In the data rows, zero lies at 4.5, halfway between 4 and 5.
Here are some points, each followed by its number:
[4 4 5 5 4 4 3 0 6 3 6 4 6 6 0 7 7 4 5 2 7 3 2 6 0] 0
[5 2 9 2 4 5 0 1 2 4 5 4 7 2 4 7 7 0 6 4 3 5 3 5 3] 1
[6 5 2 4 5 4 7 7 5 4 4 4 5 6 6 3 3 7 4 7 5 4 6 3 6] 2
[4 7 4 5 6 5 5 1 7 4 6 4 7 7 3 5 5 7 4 4 5 5 2 5 2] 3
[7 5 2 4 2 3 4 5 4 4 6 5 7 6 4 6 4 6 6 6 8 2 6 2 4] 4
[6 5 0 4 3 2 7 6 6 2 4 4 4 6 4 2 5 7 3 5 6 3 5 3 4] 5
[6 4 5 3 4 4 3 3 4 4 5 4 7 6 4 6 6 5 5 5 4 4 3 4 3] 6
[5 7 1 5 5 4 8 5 7 3 4 3 4 7 3 2 4 8 2 4 5 4 4 4 4] 7
[5 1 9 3 1 5 0 3 0 6 6 7 7 1 5 8 4 0 9 5 7 4 7 3 5] 8
[0 4 5 8 6 6 4 4 4 7 5 7 0 1 4 5 3 3 6 2 6 7 6 7 6] 9
[3 8 2 8 5 5 6 2 7 7 7 7 7 7 2 6 2 9 7 5 9 5 6 4 3] 10
[5 6 5 4 5 5 5 3 6 4 4 3 6 6 4 4 5 6 3 4 3 5 2 5 3] 11
[9 4 4 1 3 2 5 7 4 3 5 4 9 7 6 4 5 6 4 7 3 3 5 2 5] 12
[6 7 2 4 5 4 8 5 7 3 4 3 6 8 4 3 4 8 2 5 4 4 3 4 4] 13
[6 5 1 6 2 2 6 7 5 4 5 7 5 6 4 5 2 7 6 6 9 3 8 2 5] 14
[4 5 5 5 5 5 5 5 4 5 5 5 4 4 5 5 4 5 5 5 5 5 5 4 5] 15
[5 6 6 3 6 5 5 6 4 5 4 4 6 5 7 4 4 5 3 6 1 5 3 4 6] 16
[5 4 5 4 4 4 5 5 4 4 4 4 3 4 5 4 5 4 4 4 3 4 4 5 5] 17
[2 5 5 7 5 6 3 3 4 7 6 8 4 3 4 7 2 4 8 4 8 6 7 4 5] 18
[3 6 4 5 6 6 6 3 7 5 4 3 5 5 4 4 5 6 3 3 3 5 3 5 3] 19
[6 4 6 3 5 5 4 4 4 4 4 4 5 4 5 5 6 4 5 5 3 4 4 4 5] 20
[3 5 2 6 6 4 8 8 6 5 2 4 0 3 6 2 4 5 2 4 3 5 5 6 7] 21
[4 5 3 6 5 4 6 6 5 5 5 5 4 5 5 4 3 6 5 6 6 4 6 4 5] 22
[3 7 4 6 5 5 4 0 7 4 6 4 8 7 0 6 6 6 5 2 7 4 2 6 0] 23
[4 4 5 4 5 5 5 5 5 4 4 4 5 4 5 4 4 4 4 5 3 5 4 5 5] 24
[2 4 7 6 5 6 2 1 4 6 5 6 4 3 3 7 5 1 6 2 6 5 4 6 3] 25
[0 8 2 9 7 6 8 1 8 6 6 6 2 7 1 5 3 7 4 2 8 6 3 7 2] 26
[4 5 4 5 5 5 5 5 5 5 4 5 5 5 5 4 4 5 4 4 4 5 5 4 5] 27
[7 4 6 2 4 4 3 5 4 4 5 4 7 5 5 5 5 5 4 5 3 4 4 4 4] 28
[6 5 4 4 4 4 4 5 4 5 6 5 7 6 5 5 3 7 6 6 6 4 6 3 5] 29
[7 3 5 1 4 3 5 7 4 2 2 2 3 4 6 3 7 3 2 5 0 3 4 4 6] 30
[3 4 8 4 7 7 3 4 4 6 4 4 4 2 7 4 5 2 4 3 0 7 3 6 6] 31
[5 3 5 4 5 4 5 7 3 5 4 5 3 3 6 5 5 4 5 6 4 4 6 4 6] 32
[2 4 7 5 5 6 2 1 4 5 5 5 5 3 3 6 6 2 5 2 5 6 3 6 3] 33
[3 6 9 5 6 7 1 4 2 8 6 7 7 3 6 7 2 3 7 5 4 7 5 4 6] 34
[6 2 5 3 2 3 2 1 5 1 4 2 4 4 2 4 8 1 3 2 4 2 2 6 1] 35
[7 6 6 1 6 5 5 5 5 4 5 3 9 7 6 5 5 7 3 7 1 5 2 3 4] 36
[3 4 2 7 3 4 6 8 3 6 4 8 1 3 5 4 1 5 7 6 9 4 9 3 8] 37
[5 6 5 4 6 6 4 5 4 6 6 5 8 5 6 5 2 7 6 7 4 6 5 3 6] 38
[4 5 7 4 5 6 3 2 4 5 6 5 7 4 4 7 5 4 7 5 5 5 4 4 3] 39
[4 7 3 6 6 5 8 8 6 6 4 4 3 6 6 2 3 7 2 5 3 6 4 4 7] 40
[1 6 5 7 6 6 3 0 7 5 6 5 6 6 0 7 5 4 5 2 8 5 2 7 0] 41
[8 5 3 3 1 2 3 3 5 2 6 5 9 8 2 6 5 6 6 6 8 2 4 2 2] 42
[5 4 5 4 5 5 4 6 4 5 4 5 5 4 6 4 3 4 5 5 3 5 5 4 6] 43
[4 4 6 5 3 5 1 1 4 5 6 5 6 4 2 7 5 3 7 3 7 4 4 5 2] 44
[1 4 9 5 8 8 2 4 3 8 4 5 3 1 7 5 4 1 5 4 1 8 4 6 7] 45
[6 4 5 3 5 4 5 8 3 4 3 4 4 4 7 3 4 4 3 6 1 5 5 4 7] 46
[3 3 6 5 4 5 2 3 4 4 4 5 3 3 3 5 6 2 5 2 5 4 3 6 4] 47
[5 4 6 4 5 6 4 7 3 6 4 5 5 4 7 4 3 4 5 6 3 6 6 4 7] 48
[6 3 6 2 2 4 0 1 4 3 5 4 8 5 3 6 6 2 6 4 5 3 3 4 1] 49
[5 4 5 3 4 4 5 6 3 4 4 4 4 4 5 5 5 4 5 6 4 4 5 4 6] 50
[4 3 4 5 3 4 4 9 2 6 3 7 0 2 7 4 2 3 6 6 6 5 9 4 9] 51
[6 2 6 2 5 4 4 7 2 4 3 3 3 2 8 3 6 2 3 5 0 5 5 4 7] 52
[3 4 3 5 5 4 6 4 6 3 3 3 1 4 3 3 6 4 2 2 4 4 3 6 3] 53
[4 6 3 5 5 5 6 5 6 5 5 4 5 6 5 4 4 6 4 5 4 5 4 4 5] 54
[4 5 4 5 6 5 7 8 5 5 3 4 2 4 7 2 4 6 3 5 2 5 5 4 7] 55
[4 5 3 6 4 5 5 4 5 6 6 6 4 5 3 6 3 6 6 5 8 5 6 4 4] 56
[5 3 4 5 3 4 4 8 3 5 3 6 1 2 6 4 3 4 5 5 5 4 7 4 7] 57
[7 5 5 3 4 5 4 7 2 6 6 6 9 5 8 6 2 7 7 9 4 5 7 1 7] 58
[6 5 4 4 3 4 4 4 4 4 5 5 7 5 4 5 5 5 6 6 6 3 5 3 4] 59
[5 2 6 3 3 4 3 7 2 5 4 5 3 2 6 4 5 2 6 5 4 4 6 4 6] 60
[6 3 3 3 3 3 5 4 5 2 4 3 4 5 3 4 7 4 4 4 5 2 4 4 3] 61
[4 4 3 5 6 4 7 8 4 5 3 4 1 3 7 2 3 5 3 5 2 5 6 5 8] 62
[6 6 5 4 6 6 5 9 3 7 5 6 6 4 9 5 1 7 6 9 3 6 7 2 9] 63
[4 5 8 4 4 6 0 1 3 6 7 6 8 4 4 7 5 3 8 4 5 6 4 5 3] 64
[6 3 6 2 5 4 5 7 4 3 2 2 3 4 7 3 6 3 1 4 0 4 3 5 6] 65
[4 6 5 5 5 6 3 0 6 5 6 5 7 6 2 6 5 5 6 4 7 5 3 5 2] 66
[4 4 5 3 6 5 6 4 6 3 3 2 4 4 5 2 6 4 1 3 1 5 2 6 4] 67
[4 4 0 7 3 3 8 8 5 5 4 7 0 4 4 3 2 6 5 5 9 4 9 4 7] 68
[6 4 8 3 3 5 0 1 3 4 6 5 9 5 4 7 6 3 7 5 5 5 3 4 2] 69
[6 6 3 3 5 4 6 4 6 3 4 3 6 6 4 4 5 6 3 5 3 4 2 4 3] 70
[5 6 5 5 5 5 4 4 5 5 6 5 7 6 5 6 4 6 5 6 5 5 4 4 4] 71
[9 3 2 2 1 1 4 7 4 2 5 4 7 6 4 4 5 6 5 6 6 2 6 2 4] 72
[8 4 5 1 4 3 5 7 4 2 3 2 6 6 6 3 7 5 2 6 1 3 3 3 5] 73
[7 3 4 3 2 3 4 7 3 4 5 6 5 4 6 5 3 5 6 7 6 4 7 2 6] 74
[6 5 4 4 4 4 5 7 4 5 5 6 6 6 6 5 3 7 6 7 6 4 6 2 6] 75
[5 4 2 4 4 3 7 8 5 3 3 4 2 4 5 2 5 5 2 5 3 4 5 4 6] 76
[6 5 1 5 3 2 6 7 5 5 5 6 5 7 4 5 2 8 6 7 8 3 7 2 5] 77
[1 6 3 9 5 5 6 1 7 5 5 6 1 5 1 4 4 5 4 1 8 5 4 7 2] 78
[7 4 4 3 3 3 4 6 4 4 5 5 6 5 5 5 5 5 6 6 6 3 6 3 4] 79
[5 4 4 3 5 4 6 8 4 4 3 3 2 4 7 2 5 4 2 5 0 5 4 5 7] 80
[6 5 6 3 4 5 3 2 4 4 6 4 8 6 4 6 6 5 5 5 4 4 3 4 3] 81
[5 4 3 4 3 3 4 3 6 2 4 4 4 5 2 4 6 4 4 3 6 3 4 5 2] 82
[0 7 3 9 7 7 7 3 7 7 5 6 1 4 3 4 3 6 4 2 6 6 4 7 4] 83
[5 5 3 4 5 4 6 6 5 4 4 4 4 5 5 4 4 6 3 5 4 4 4 4 5] 84
[3 6 4 6 5 5 5 2 6 5 6 5 6 6 3 5 4 6 5 4 6 5 3 5 3] 85
[8 4 3 3 3 3 5 8 3 4 4 4 6 5 7 4 4 6 5 8 5 3 6 2 6] 86
[5 4 4 4 3 4 3 4 4 4 5 5 5 5 3 5 4 4 6 5 6 4 5 4 4] 87
[7 4 5 2 5 4 5 5 4 3 4 2 7 5 6 4 6 5 3 5 1 4 3 4 5] 88
[9 3 2 1 1 1 5 4 5 0 3 1 6 7 3 3 8 5 2 4 3 1 2 4 1] 89
[2 7 3 8 6 6 7 6 6 8 5 7 3 5 5 5 1 7 6 5 7 6 7 4 6] 90
[4 5 3 5 7 5 9 9 5 4 2 3 1 4 7 1 4 6 1 5 1 5 5 5 8] 91
[9 1 8 0 1 3 0 9 0 4 4 5 7 2 9 5 4 2 7 9 2 3 8 1 8] 92
[6 3 6 2 5 5 4 6 4 3 3 3 6 4 6 3 6 4 3 5 1 4 3 4 5] 93
[6 5 6 3 4 5 2 1 4 4 6 4 8 6 3 6 6 4 6 4 5 4 2 5 2] 94
[3 7 4 6 6 5 6 4 6 6 5 5 5 5 4 4 3 6 4 4 5 5 4 5 4] 95
[2 6 3 7 7 6 8 6 6 6 4 5 2 4 5 4 2 6 4 5 5 6 6 5 6] 96
[7 4 5 2 3 3 4 7 3 5 5 5 7 5 6 5 3 5 6 7 5 4 6 2 6] 97
[5 3 5 3 5 4 6 6 5 3 2 2 2 4 6 2 6 3 1 3 0 4 3 6 5] 98
[8 2 5 1 3 2 5 9 3 2 1 2 2 3 7 2 7 2 1 5 0 3 4 4 7] 99
[7 3 5 0 4 4 4 5 4 1 3 1 5 5 5 2 8 3 2 4 0 3 1 5 4] 100
[4 5 3 5 5 4 6 2 7 3 5 4 5 6 2 4 6 6 3 4 5 4 3 5 2] 101
[5 6 3 4 6 5 7 4 6 4 5 4 6 7 4 4 5 7 3 5 4 4 3 4 4] 102
[2 4 4 8 4 5 4 5 4 7 6 8 2 3 4 5 2 4 7 4 8 5 7 5 5] 103
[5 4 3 6 4 4 6 7 4 5 5 6 3 4 5 4 3 6 5 6 6 5 7 3 7] 104
[6 1 6 4 1 3 1 7 1 5 4 6 3 1 5 6 4 1 8 5 6 3 8 3 6] 105
[3 2 7 5 3 5 2 5 2 6 4 6 2 1 5 6 4 1 7 4 6 5 7 5 6] 106
[4 3 4 5 3 4 3 4 4 4 5 6 4 4 4 5 4 3 6 4 7 4 6 4 4] 107
[5 5 5 5 4 5 4 4 4 5 5 5 5 5 5 5 4 4 5 5 5 4 5 4 4] 108
[4 5 4 5 5 5 6 7 4 6 4 5 4 4 6 4 3 6 5 6 4 5 6 4 6] 109
[3 4 4 5 5 5 5 4 5 4 3 4 2 4 4 3 5 3 3 2 4 5 3 6 4] 110
[4 6 0 6 5 3 9 5 8 2 3 2 1 6 2 2 6 7 0 3 5 3 3 6 3] 111
[1 6 2 9 5 5 6 2 7 6 6 7 1 4 1 5 3 6 6 3 9 5 5 6 3] 112
[4 4 3 5 4 3 6 7 5 4 3 4 2 4 5 3 4 5 3 4 4 4 5 5 6] 113
[6 4 5 2 4 4 4 4 4 3 5 3 7 6 4 5 6 5 5 6 4 4 3 4 3] 114
[5 3 6 3 5 5 4 8 3 5 3 4 3 2 8 3 4 3 4 5 2 5 6 4 8] 115
[8 3 2 2 2 2 5 8 4 2 3 3 4 5 5 3 5 5 4 6 5 2 6 3 5] 116
[8 5 5 1 5 4 6 7 4 3 4 2 8 7 7 3 5 7 2 7 0 4 3 3 5] 117
[4 4 4 4 5 4 4 0 7 2 4 2 4 5 1 4 8 3 2 1 4 4 1 7 0] 118
[7 3 5 1 4 3 6 8 3 3 2 2 3 4 7 2 6 3 1 5 0 4 4 4 7] 119
[4 7 4 5 6 5 5 4 5 6 6 6 6 6 4 5 3 7 5 6 6 5 5 4 5] 120
[3 5 6 5 6 6 4 3 5 5 4 4 4 4 5 4 5 3 4 3 3 5 3 6 4] 121
[6 5 4 3 5 4 6 5 5 4 4 3 6 6 5 4 5 6 3 6 3 4 4 4 5] 122
[5 4 5 4 5 5 6 8 4 5 3 4 2 3 7 3 4 4 3 5 1 5 5 5 7] 123
[4 4 6 4 5 5 3 4 4 5 5 5 5 4 5 5 5 3 5 4 4 5 4 5 4] 124
[5 6 0 7 2 3 6 6 5 6 6 8 5 7 3 6 1 8 8 7 9 3 9 2 5] 125
[5 5 4 4 5 5 6 7 5 5 4 4 4 5 6 3 4 6 3 5 3 5 5 4 6] 126
[0 7 2 9 6 6 5 0 7 8 7 9 2 5 0 7 1 6 8 2 9 6 6 6 2] 127
[5 1 7 4 3 5 0 4 1 6 5 6 4 1 5 7 5 1 8 5 5 4 6 4 6] 128
[4 4 5 5 4 5 3 1 5 3 5 4 5 4 2 6 7 3 5 3 6 4 3 6 2] 129
[5 5 6 4 5 6 4 3 4 4 4 3 6 5 5 5 6 3 3 4 2 5 2 5 3] 130
[8 0 9 0 2 4 0 8 0 3 3 3 5 1 8 5 7 0 5 6 0 3 5 3 7] 131
[5 5 3 7 3 3 5 4 5 5 6 6 5 6 2 6 4 6 6 5 8 3 6 4 3] 132
[2 6 4 6 7 6 7 4 7 5 4 4 3 5 4 3 4 6 3 4 3 6 3 6 5] 133
[5 4 5 4 4 4 4 5 4 5 4 4 4 4 5 4 4 4 4 5 4 5 5 4 5] 134
[6 5 5 3 5 5 5 7 4 5 4 4 5 5 7 3 4 6 3 6 2 5 4 4 7] 135
[5 4 5 3 5 4 6 7 5 3 2 3 3 4 6 2 5 3 2 4 1 5 4 5 6] 136
[3 4 5 6 5 5 5 8 2 7 4 7 1 2 7 4 2 3 6 6 5 6 8 4 9] 137
[5 7 1 5 6 4 9 9 6 5 3 4 2 6 7 1 2 8 1 5 2 5 5 4 8] 138
[1 5 5 8 6 6 5 5 4 7 4 7 1 2 6 4 2 3 6 4 6 6 7 6 7] 139
[6 5 4 3 5 4 6 7 4 5 4 4 6 6 6 4 4 6 4 6 3 5 5 3 6] 140
[6 3 5 3 4 4 5 7 3 4 4 4 5 4 6 4 5 4 4 6 3 4 5 3 6] 141
[5 5 5 3 7 5 7 7 5 4 3 2 4 4 7 2 5 5 1 5 0 6 3 5 6] 142
[1 7 7 7 7 8 3 2 4 8 6 7 6 4 4 7 2 5 7 4 6 7 4 5 4] 143
[4 7 3 5 6 6 6 5 6 6 6 5 7 7 5 5 2 8 5 6 5 5 5 3 5] 144
[6 7 2 3 6 4 8 5 7 3 4 2 6 7 5 2 5 8 1 5 2 5 2 4 4] 145
[1 5 5 7 5 6 3 3 4 7 5 7 3 2 4 6 3 4 7 4 7 6 6 6 5] 146
[3 2 9 4 4 6 0 3 2 6 5 6 5 1 5 7 5 0 7 3 4 6 5 5 4] 147
[1 6 3 9 6 6 7 7 4 9 5 8 2 3 6 5 0 6 7 6 8 6 9 4 8] 148
[4 4 6 5 4 5 4 7 3 6 4 6 3 3 7 4 3 3 5 5 4 5 6 4 7] 149
[6 5 2 5 4 3 6 6 5 4 4 5 4 6 5 4 4 6 4 6 5 3 6 3 5] 150
[6 3 6 3 3 4 1 3 3 4 5 5 6 4 4 6 5 2 6 5 5 4 5 4 3] 151
[4 4 6 5 4 5 2 0 5 4 6 5 6 5 2 7 6 3 6 3 7 4 3 5 1] 152
[6 5 3 4 2 3 4 3 5 3 6 5 6 6 3 6 5 5 5 5 7 3 5 4 3] 153
[7 4 3 2 3 3 5 5 5 2 4 3 6 6 4 3 6 5 3 4 3 3 3 4 3] 154
[4 6 3 4 6 5 7 4 6 4 4 3 6 7 4 4 4 7 3 5 3 5 3 4 4] 155
[3 5 3 7 5 5 7 9 4 7 4 7 1 3 7 3 1 6 5 6 6 6 8 4 8] 156
Which two points above are nearest to each new point? Their numbers follow each, smallest number first.
[5 4 3 4 5 4 6 9 4 5 3 4 2 3 7 2 3 5 4 6 2 5 7 4 9] : 62 123
[3 6 5 6 5 6 3 1 6 5 6 5 6 5 2 6 5 4 6 3 6 5 3 6 2] : 66 85
[5 2 6 3 3 4 3 7 3 4 4 4 3 2 6 4 5 2 5 5 3 4 6 4 6] : 32 60
[7 5 3 4 2 3 4 5 4 4 6 6 7 7 4 6 4 6 6 6 7 3 6 2 4] : 4 59
[3 2 7 4 4 5 2 5 2 5 4 5 2 1 5 5 5 0 6 3 4 5 6 6 6] : 60 106
[3 4 8 4 7 6 3 3 4 5 4 3 4 3 6 4 5 2 4 3 1 7 3 6 5] : 31 121
[5 5 4 4 6 5 7 6 5 5 4 4 4 5 6 3 4 6 3 5 2 5 4 4 6] : 84 126
[3 2 6 5 5 5 3 7 2 6 4 5 2 1 7 4 3 2 6 5 3 6 7 5 7] : 60 149
[3 4 6 6 5 6 3 5 3 7 5 6 3 2 6 5 3 3 6 5 5 6 6 5 7] : 139 149
[4 5 3 5 5 4 6 6 5 4 4 4 2 4 5 3 4 5 3 4 4 5 5 5 5] : 84 113
[2 8 4 5 9 7 8 4 7 5 4 2 4 5 6 3 4 7 1 4 0 7 2 6 5] : 19 133
[4 7 6 5 7 7 4 4 4 7 6 5 8 5 7 6 2 7 5 6 3 7 4 4 5] : 38 71
[8 2 6 1 2 3 1 5 2 3 5 4 7 4 5 6 6 3 6 6 4 3 5 3 4] : 28 151
[5 4 7 3 4 5 3 4 3 5 5 4 6 4 4 6 5 3 5 5 4 5 4 5 4] : 20 124
[4 7 0 5 6 4 9 6 8 4 4 4 4 7 4 2 4 9 2 5 4 4 4 4 4] : 7 13
[4 5 6 4 6 6 4 6 3 6 5 5 6 4 7 5 3 5 5 6 3 6 5 4 7] : 43 48
[3 4 4 6 5 5 5 3 6 4 4 4 2 4 4 3 5 4 3 2 4 5 3 6 4] : 53 110
[4 4 3 5 5 4 6 4 6 3 3 3 1 4 3 3 6 4 3 2 4 3 4 6 4] : 53 110
[2 4 6 7 6 6 4 6 3 8 5 7 2 2 6 5 2 3 6 5 5 6 7 5 7] : 137 139
[5 2 6 4 4 4 3 7 3 5 3 5 3 2 6 4 5 2 5 5 3 5 6 5 6] : 32 60
[4 2 9 3 5 7 0 3 2 6 5 5 5 1 6 6 5 0 6 4 2 6 4 5 5] : 1 147
[4 3 9 2 6 7 2 4 3 5 4 3 5 2 7 5 6 1 4 4 0 7 2 6 5] : 31 45
[1 4 4 9 4 5 4 4 4 7 5 8 0 2 3 6 3 3 7 3 9 5 7 6 5] : 103 146
[3 3 8 5 4 6 0 2 2 6 5 6 5 2 4 7 5 1 7 4 5 6 5 5 4] : 25 147
[7 4 4 2 3 3 4 4 5 3 5 3 8 6 4 5 6 5 4 6 4 3 4 3 3] : 6 114
[2 2 7 7 3 5 0 3 2 7 6 8 2 0 3 7 4 0 9 3 9 5 7 6 5] : 106 128
[3 4 5 6 4 5 2 0 5 4 6 5 5 5 2 7 6 3 6 3 8 4 4 6 1] : 44 152
[3 5 7 5 6 6 2 1 5 6 5 5 5 4 3 6 5 2 5 2 4 6 2 6 3] : 25 33
[5 2 9 2 3 5 0 1 2 4 5 5 7 3 4 7 7 0 7 4 3 5 3 5 3] : 1 69
[0 5 6 9 7 7 5 3 4 8 5 7 1 2 4 5 3 3 6 3 6 7 6 7 6] : 9 139
[4 2 5 4 3 3 3 4 4 3 3 4 1 3 3 4 7 1 4 2 5 3 4 6 4] : 47 110
[6 5 5 3 5 4 6 7 4 4 3 3 5 6 7 3 4 6 2 6 2 5 4 4 6] : 135 140
[2 6 3 7 7 5 8 6 6 6 5 5 2 4 5 4 3 7 4 5 6 6 6 5 6] : 90 96
[3 5 6 5 6 6 4 2 5 5 5 4 5 4 4 5 5 4 4 3 3 6 2 6 3] : 121 130
[7 5 5 2 4 4 4 4 4 3 5 3 7 6 4 5 6 5 4 6 4 3 3 4 3] : 6 114
[3 4 6 5 4 5 2 0 5 4 6 5 6 4 1 7 6 3 6 2 7 4 3 6 1] : 44 152
[9 4 5 1 3 2 6 7 4 2 2 2 5 6 6 2 6 4 1 5 0 2 3 3 5] : 30 73
[1 8 2 9 7 6 8 5 7 7 6 7 3 5 4 4 1 8 5 5 7 6 6 5 5] : 90 96
[2 4 7 7 4 6 1 1 4 6 6 7 5 3 2 7 4 2 7 2 8 5 5 6 3] : 25 44
[6 2 7 3 2 4 0 3 2 4 5 5 6 3 4 7 6 2 7 5 5 4 5 4 4] : 128 151
[5 4 3 5 4 3 6 7 5 4 3 5 2 4 5 3 4 4 4 4 5 4 6 5 6] : 76 113
[4 5 4 6 4 4 4 7 3 7 5 7 4 4 6 5 2 5 6 6 6 5 8 3 7] : 104 109
[2 6 4 7 7 6 6 3 6 6 5 6 4 5 4 5 3 6 5 4 6 6 4 5 4] : 85 95
[6 2 6 3 3 4 3 7 3 4 3 4 3 2 6 4 5 2 5 5 3 4 6 4 6] : 32 60
[7 1 9 2 1 4 0 4 0 6 6 7 8 2 6 8 4 0 9 6 6 4 7 3 5] : 8 128
[2 6 6 6 6 6 4 2 5 6 5 5 4 4 4 5 5 4 4 3 4 6 2 6 3] : 33 121
[3 6 3 6 5 4 6 1 8 3 5 3 3 6 1 4 6 5 2 2 6 4 2 7 1] : 101 118
[2 7 2 7 8 6 8 6 6 7 4 5 3 5 6 3 1 8 4 5 5 7 5 5 7] : 90 96
[3 6 2 6 5 4 7 3 7 3 4 3 3 6 2 3 5 6 2 3 5 4 3 6 2] : 53 101
[7 3 8 3 2 4 0 6 0 7 6 7 8 3 7 8 3 3 9 8 6 4 8 2 6] : 8 128
[4 2 9 4 4 6 0 3 2 6 5 5 5 2 5 6 5 0 7 4 3 6 5 5 5] : 128 147
[2 7 2 9 7 6 8 5 6 7 5 7 3 5 4 4 1 8 5 5 6 6 6 5 6] : 90 96
[5 7 0 5 4 3 9 6 7 3 4 4 4 8 4 2 4 9 2 5 6 3 4 4 4] : 7 13
[2 5 6 7 6 6 4 6 3 8 4 7 2 2 6 5 2 4 6 5 5 7 7 5 7] : 137 139
[4 4 2 6 3 3 5 3 6 3 5 4 3 5 1 4 6 4 4 3 7 3 4 5 2] : 82 101
[3 3 6 5 4 5 3 4 4 4 4 5 2 2 4 5 5 1 5 3 5 5 5 6 5] : 47 124
[2 5 5 6 6 6 4 3 5 6 5 5 3 3 4 5 4 4 5 3 4 6 4 6 4] : 121 124
[4 7 2 6 6 5 9 8 6 5 3 4 3 6 6 2 3 7 2 5 3 5 4 4 7] : 40 138
[3 7 2 6 7 5 9 7 6 6 4 5 3 6 6 2 2 8 3 5 4 6 5 4 7] : 40 96
[5 6 0 7 2 3 6 6 5 6 6 8 5 6 3 6 1 8 8 7 9 3 9 2 5] : 14 125
[4 3 0 7 2 2 7 8 5 4 3 6 0 4 4 3 3 5 5 5 8 3 8 4 6] : 37 68
[5 5 3 5 4 4 6 7 4 5 4 5 3 4 6 4 3 6 5 6 6 5 7 3 6] : 104 109
[4 4 4 6 4 4 4 4 5 5 5 5 3 4 4 5 4 3 5 3 6 4 5 5 4] : 107 108
[5 4 3 5 4 3 6 7 5 4 3 4 2 4 5 3 4 4 3 4 4 4 5 5 6] : 76 113
[1 4 6 6 7 7 4 0 6 4 5 4 3 3 2 6 7 3 4 1 4 6 2 8 2] : 33 129
[1 5 6 8 6 7 4 6 3 9 5 7 2 1 6 5 2 4 7 5 5 7 7 5 8] : 137 139
[8 2 6 2 2 3 1 5 2 3 5 4 6 4 5 6 6 2 6 6 5 2 6 3 4] : 79 151
[2 8 1 8 6 5 9 2 8 5 5 5 3 7 1 4 4 8 3 2 7 5 3 6 3] : 26 78
[6 6 3 4 5 5 7 9 4 6 4 5 6 6 7 3 2 9 4 8 4 5 7 2 8] : 2 63
[2 5 8 4 8 8 4 3 4 6 4 3 4 3 6 4 5 3 3 3 0 7 2 7 5] : 31 121
[6 3 7 3 3 4 1 3 3 4 4 4 6 4 4 6 6 2 6 5 4 4 4 4 4] : 20 151
[4 4 3 5 5 4 6 3 6 3 3 3 2 5 3 3 6 4 2 2 4 4 3 6 3] : 53 110
[3 6 2 7 5 5 7 6 6 5 4 5 2 5 5 3 3 7 4 4 5 5 5 5 6] : 22 96
[4 5 1 7 5 4 7 9 5 6 4 6 2 4 6 3 1 7 6 6 7 5 8 3 8] : 104 156
[6 3 4 3 2 2 3 1 6 1 4 3 4 5 1 4 8 2 3 2 5 2 2 5 1] : 35 82
[5 2 7 4 3 5 1 4 3 5 5 5 5 3 5 6 5 2 7 4 5 4 5 4 4] : 128 151
[5 5 2 4 4 3 6 3 7 2 4 3 5 7 2 3 7 6 3 3 5 3 2 5 2] : 82 101
[5 6 1 5 4 3 7 2 8 2 4 3 5 8 1 3 6 7 2 2 6 3 2 5 1] : 7 101
[5 5 2 4 5 3 8 7 6 3 3 3 2 5 5 2 5 6 1 5 3 4 4 4 6] : 76 113
[3 5 4 6 5 5 4 1 6 4 6 4 5 5 2 5 6 4 4 2 6 5 3 6 1] : 85 129
[5 4 4 3 5 4 7 7 5 2 1 1 1 4 6 1 6 3 0 3 0 4 2 6 6] : 98 136
[7 5 3 3 3 2 6 5 5 2 4 3 6 7 4 4 6 6 3 5 5 2 3 4 3] : 70 154
[6 6 1 6 2 3 6 6 5 6 7 8 7 7 3 6 1 9 8 7 9 3 8 2 4] : 77 125
[3 6 3 7 5 5 5 2 7 5 6 6 4 5 2 5 4 6 5 3 8 5 4 5 3] : 56 85
[6 1 9 3 1 4 0 4 0 6 6 7 7 2 6 8 4 1 9 6 7 4 8 3 5] : 8 128
[6 1 9 3 1 5 0 4 0 6 6 7 7 2 6 8 4 0 9 6 6 4 7 3 5] : 8 128
[4 7 3 5 7 6 7 8 5 6 4 4 5 6 7 3 2 8 3 7 3 6 5 3 7] : 40 126
[3 1 7 5 4 5 2 7 1 6 3 6 0 0 7 5 4 0 7 5 4 5 8 5 8] : 60 106
